Each path is a new rotation, seen through one point. The rows after it are directions, each followed by how far the rotation turns it, in deg/step (0 if it stays put).
Each turn is a multiple of 5 degrees from 10 to 175, or 0.
Each row of a path follows its step; steps can be skipped.

step 0: -4, 5, -9, 16, -22, -12, 30, 32, -8, 9, 2, -1, -14, -26, -17, -12, 13, 19, -4, 18, 14, -22, 4, 12, 8, 10, -17, -10, 4, 6, -8, 15, 6, -10, -39, -44, -4, 10, -8, -5, -8, -15, -15, 5, 3, -11, -4, -2, -7, 2, 10, 0, 34
step 1: -13, 9, -11, -3, 11, -12, -21, 11, -19, -14, -5, 3, 2, -25, 7, -2, 4, -10, -19, -11, -3, -17, -9, -14, -26, 6, -34, -10, 28, 21, 0, -3, -25, -7, 5, -20, 6, -7, -11, 26, -9, 1, -12, -3, -30, 25, -8, -11, -33, -8, 9, 24, 12
step 2: 21, -16, 5, 7, 42, 2, -30, -14, -4, -3, 8, -21, 3, -38, 0, 25, -5, -7, -8, -9, -19, 4, 9, -18, 23, -3, 23, 11, 17, 10, 3, 3, 1, 0, 8, -7, 22, -19, -2, 9, -2, -18, 7, 17, -3, 18, 13, -15, 6, 31, -3, 15, -11
step 4: -8, -21, -33, -13, -8, 10, 8, -9, 23, 26, 0, 5, -13, -13, -16, -5, 19, 15, -9, -16, 3, 17, -16, 1, -21, 8, 1, 0, -2, -11, -11, 4, 16, 5, 35, 5, -1, 24, -14, -41, 9, 15, 31, -8, 4, -21, 1, 6, -1, -19, -10, -12, 14
step 5: -6, 30, -7, -35, -8, 8, 8, -18, -16, 5, -6, 8, 16, 16, -19, 15, -11, 15, -12, 7, -4, 5, -17, 21, -14, 6, -9, -9, -29, -15, -21, 2, 5, 26, 5, 3, 19, -1, 0, 24, 7, -4, 26, -25, 14, 13, 12, -6, -26, 6, -3, -24, 21
step 6: 12, 25, 34, -2, -5, -15, 4, -11, 5, 16, 15, 23, 25, 0, 11, 1, -21, 11, -10, -2, 5, -16, 25, 14, -2, 8, 1, 10, -6, -32, 4, -17, 38, 2, -17, -25, 9, -6, -30, 30, -3, -8, -17, 9, 7, 3, 4, 21, 4, -7, -6, 5, 6
step 7: -7, -22, 33, -2, -4, -4, -2, -12, -21, -8, 9, 10, 6, -10, 7, -18, -1, 2, -11, 8, 13, -3, -3, 1, 6, -24, 4, 5, 10, 5, 6, 6, 2, -17, -1, 11, -18, 40, 11, 31, -9, -8, -40, -2, -30, -29, 7, 25, -6, 0, 10, 25, 7
step 10: -4, 9, -10, 24, 25, 6, 0, 3, -16, 10, 1, -14, 9, -29, -2, -11, -6, -13, -7, -15, -16, -2, -3, 7, 19, 33, -25, 2, 24, -15, -14, -3, 1, 3, -19, 8, 27, 3, -28, -34, 34, 3, 19, -8, -18, -8, -13, 7, 3, 19, -7, 4, -4
step 12: 21, 4, -37, -26, 1, 0, -2, 1, 38, 11, 25, 9, -7, -9, -13, -2, -14, 28, 4, 22, -2, 15, -4, -22, -9, 2, 16, 11, 1, 8, 4, -2, 30, -28, 1, -28, 5, 12, 8, 14, 2, -35, 2, 2, 2, 1, 9, -6, -1, -10, 2, -19, 9
0, 0, -1, -7, 4, -5, -5, -7, -8, -3, -7, -5, 2, -1, 3, 2, 7, -5, -4, -7, 4, 10, -1, 3, -1, 3, 4, -2, -5, -3, -7, 1, -7, 2, 7, 5, -2, 7, 0, -2, 6, 0, 2, 1, -10, 0, 1, -4, 2, 6, 8, 3, 5 -> 120
2, 4, 1, -2, -6, 6, 2, -4, 4, 3, 2, -5, 8, 7, -6, -6, 8, 2, -3, 5, -6, 0, 1, 1, -2, 10, 0, 7, -6, 0, -2, 3, 10, 1, -6, 2, -5, 5, 0, 3, 6, -4, 8, 1, -4, 4, -4, -2, -2, -9, 3, -3, -4 -> 55
7, 1, -4, 4, -1, 4, 0, 12, 2, 0, -7, 1, 10, -6, 2, -1, 1, 5, -2, -2, 4, -8, 2, 2, -7, -4, 3, 0, 1, 1, -2, 5, 0, -1, 2, 5, -3, 2, -2, 4, -2, 2, 3, 2, 2, -2, 7, -1, -2, 7, 9, 7, -13 -> 55
-7, 8, 3, 1, 4, 2, -2, 1, -3, 4, -6, 0, 7, -1, 3, 3, -1, 6, -2, -5, 0, -7, -8, -4, 3, 1, 2, -3, -1, 0, 9, -7, 0, -6, -2, 3, 7, -3, -2, 7, 0, 6, 11, 1, 1, 3, -3, -11, 4, -4, 0, 1, 9 -> 90
0, -1, -3, 4, -8, 0, 3, 6, 9, -3, 0, 4, 0, 0, -3, -8, 5, 1, -4, -7, 5, 8, -8, -2, 7, 2, -2, -1, -10, 1, 4, 0, -10, 8, -3, -6, 4, 0, 2, -3, 0, 0, 4, -2, 3, -3, 10, 0, -4, -2, -1, 4, 4 -> 80
0, 2, -5, 3, 6, 1, 1, -4, 2, 3, 4, 1, -2, 8, 4, 0, 5, -2, 3, 2, -1, -1, -3, -1, 0, 5, -1, 9, 7, 4, 2, 4, 1, -6, 6, -9, -7, -5, -5, -3, -6, -3, 6, 0, -3, -1, 9, -10, -6, 11, 0, 0, 4 -> 35
